In the rows, zero is written as 100.
Named moves come first, each a turn or a mirror and shown by rows before and after it. Which of them, in which order, take the first row of each pair that follows to the second? Write the first one first, as in the answered first pair.
Z:
[78,106,81,93,157,98,124,100,73,79,96,144,59,42,108,128,118,79,60,115,81,95,83,91,62,88,115,137,113,61,90,115,83,110,97,96,88,99,137,103,102,54,107,104,101] |-> [81,111,75,99,156,99,123,106,78,72,87,142,56,46,110,127,119,77,61,120,89,91,78,95,63,86,114,137,108,59,96,117,88,117,104,102,85,108,137,103,106,55,111,103,100]
[109,107,95,67,127,123,93,131,128,82,74,114,80,109,80,129,94,116,92,110,81,112,61,87,100,86,97,112,123,95,116,115,80,124,173,72,80,131,111,114,112,99,116,110,103] |-> [96,93,110,38,133,120,92,103,107,102,103,122,102,98,76,132,90,123,89,94,56,123,76,75,93,101,105,105,143,109,86,117,63,110,138,52,87,105,113,112,103,81,99,113,111]
[96,122,142,67,42,107,95,98,110,127,86,119,119,113,90,71,126,47,90,100,100,98,136,110,109,126,109,87,119,95,123,58,118,91,80,116,99,105,71,95,83,111,121,80,91] |-> [98,123,139,71,43,108,96,102,114,122,80,117,117,115,91,72,127,46,91,103,103,96,135,111,108,126,107,87,116,94,128,57,123,93,85,117,98,111,71,93,86,114,125,80,91]
[98,107,107,120,113,83,81,120,85,127,92,108,106,100,100,131,91,71,135,80,88,74,80,103,122,81,73,102,48,63,108,37,149,78,107,98,75,145,102,93,119,99,111,58,83] |-> [86,93,123,94,118,81,81,94,67,147,117,115,126,88,99,132,88,76,134,67,63,86,92,88,117,95,78,97,67,75,85,37,131,63,71,77,82,118,105,89,108,85,93,63,85]
V:
[91,46,87,77,72,125,82,53,112,132,107,89,98,120,92,132,84,94,103,61,87,90,112,122,105,119,114,102,110,115,118,132,88,88,87,102,94,44,107,123,110,116,104,156,110] |-> [89,46,91,75,72,119,78,51,109,129,106,85,99,118,96,130,84,96,108,62,82,91,114,125,106,120,115,98,107,115,119,130,85,87,85,102,96,46,112,124,111,116,103,155,109]
[125,124,126,72,69,120,134,96,104,115,99,111,127,122,90,94,98,90,114,84,122,103,128,99,94,90,105,96,116,120,90,103,87,83,78,88,105,92,73,82,108,90,80,111,76] |-> [122,128,125,66,71,109,124,93,101,112,99,100,135,118,98,89,103,94,126,87,109,104,134,103,97,91,101,90,113,116,93,99,77,79,79,85,108,94,82,85,107,91,74,107,76]
[88,98,67,139,129,114,95,112,94,66,97,95,74,86,111,103,98,100,71,101,93,103,69,107,106,120,99,101,91,93,109,128,100,128,140,113,112,104,107,108,112,111,115,90,101] |-> [86,103,62,130,129,101,87,109,90,61,97,86,79,82,118,98,99,104,86,105,77,105,76,112,108,123,95,97,90,87,107,123,88,123,136,111,117,105,118,110,110,112,105,85,98]
K:
[103,105,94,74,138,101,84,114,90,128,99,95,80,94,97,147,83,100,66,60,82,101,99,114,111,111,105,103,109,83,98,128,98,104,84,114,100,100,107,113,113,106,106,94,83] |-> [104,106,96,79,134,102,83,117,93,130,96,97,78,97,98,147,80,97,66,56,84,103,101,115,113,110,106,105,107,81,100,123,104,101,82,118,99,98,105,111,116,108,105,94,83]
[83,87,82,119,94,100,58,113,120,97,91,97,43,80,103,111,95,88,93,79,115,75,134,67,141,117,95,107,114,71,111,110,144,88,72,100,117,119,59,78,93,124,128,80,111] |-> [86,80,102,66,92,88,78,82,100,123,125,107,76,64,84,107,95,106,101,72,102,88,147,65,120,128,106,96,144,97,81,112,109,81,46,71,118,96,59,73,69,96,105,93,119]
[122,109,81,109,105,111,110,124,114,104,84,116,105,98,87,114,104,99,104,102,128,84,106,105,88,103,105,96,89,111,102,95,92,104,137,97,94,121,102,125,99,104,99,112,91] |-> [121,107,100,114,89,114,100,121,120,120,79,110,105,111,89,116,101,90,112,92,126,86,126,99,98,102,110,98,86,106,99,74,105,91,114,103,92,119,93,113,99,106,99,113,90]
[99,106,110,43,113,89,98,95,112,105,92,121,98,95,119,90,101,121,103,92,108,110,98,115,98,109,83,94,106,86,82,88,73,89,102,100,115,84,117,97,91,101,99,105,95] |-> [100,106,91,65,119,93,95,109,117,87,81,116,81,93,126,91,100,119,95,97,112,104,85,120,103,105,77,99,94,78,94,96,78,100,126,111,115,93,122,104,100,114,111,100,91]
T:
[129,113,83,43,89,109,85,104,68,104,136,83,130,99,97,80,112,118,107,157,110,79,73,102,81,94,95,119,128,123,101,104,75,121,146,120,125,121,129,97,100,61,102,130,108] |-> [124,119,111,91,55,135,53,122,91,123,102,75,106,137,109,88,99,83,109,140,125,67,99,88,109,83,93,135,107,99,112,65,140,97,114,146,116,125,100,75,120,75,116,119,104]
[95,113,105,71,110,87,116,80,103,90,125,101,114,77,76,103,110,105,94,104,104,113,88,98,81,97,110,94,116,115,107,105,76,113,87,82,112,92,90,89,95,85,80,109,96] |-> [103,125,110,108,88,107,112,105,124,93,98,98,90,102,76,106,104,84,89,101,136,100,89,96,88,80,108,107,99,101,124,91,119,115,93,103,100,109,70,79,110,95,100,105,96]
[73,123,112,91,60,69,73,124,102,102,85,76,105,123,118,85,122,109,157,103,74,109,130,113,102,88,87,95,59,85,112,54,110,78,102,111,115,122,129,88,108,115,96,100,94] |-> [81,125,88,63,83,53,101,121,93,84,102,81,116,101,106,80,129,133,154,118,76,112,103,125,82,91,88,87,73,102,111,80,71,102,135,97,117,124,144,104,98,107,91,109,97]
Now pairs of rows:
Each pair is 2 to 3 moves apart.
[100,100,66,111,125,97,107,66,69,98,103,134,67,99,118,116,108,97,63,92,73,108,81,111,92,140,110,87,108,83,90,106,97,111,68,110,116,49,93,121,89,68,109,121,111] |-> [105,117,57,135,109,84,83,91,89,78,70,110,56,113,136,108,117,92,92,105,70,99,89,128,111,128,98,90,80,61,119,85,110,109,84,130,122,76,104,123,98,90,116,108,102] : Z then V then T
[64,80,124,135,120,114,105,127,101,131,116,127,69,93,97,110,83,58,82,89,117,98,98,132,87,108,118,100,109,123,87,96,106,94,76,107,111,71,77,89,111,82,98,81,103] |-> [78,95,130,139,104,110,101,137,115,129,99,119,64,104,96,109,86,54,99,96,129,95,107,139,89,98,115,102,103,116,102,81,113,95,82,111,105,87,74,85,109,88,102,80,100] : T then Z then K
[91,116,89,126,102,75,61,112,106,69,69,68,87,101,130,93,102,104,128,115,67,86,112,108,134,98,84,104,68,78,130,87,107,95,112,123,126,121,126,111,112,136,102,83,88] |-> [106,95,125,61,110,115,139,75,83,129,128,127,111,88,64,111,88,105,64,92,120,102,93,83,74,97,117,104,132,141,79,114,95,109,83,82,98,74,76,91,91,79,93,119,109] : K then V then K
[96,108,131,98,65,86,72,99,113,109,82,86,113,108,101,92,96,108,131,86,84,106,144,105,110,90,100,95,108,100,96,71,111,65,60,116,105,113,105,82,93,99,83,93,90] |-> [112,119,85,116,88,81,93,126,122,65,66,90,91,96,100,89,106,120,118,114,113,94,98,128,101,78,92,94,94,99,124,107,101,107,132,128,101,142,122,106,100,115,105,94,86] : T then K
[125,99,115,80,75,107,128,98,115,112,96,115,115,99,67,102,103,108,92,103,130,95,104,114,80,90,106,91,105,118,119,106,90,117,118,94,82,100,78,100,100,89,99,111,99] |-> [119,108,106,97,68,87,93,107,123,89,73,89,114,105,96,94,110,110,128,113,102,92,117,126,104,91,93,89,79,94,138,89,87,105,122,105,97,116,104,104,104,112,95,96,90] : K then V then K
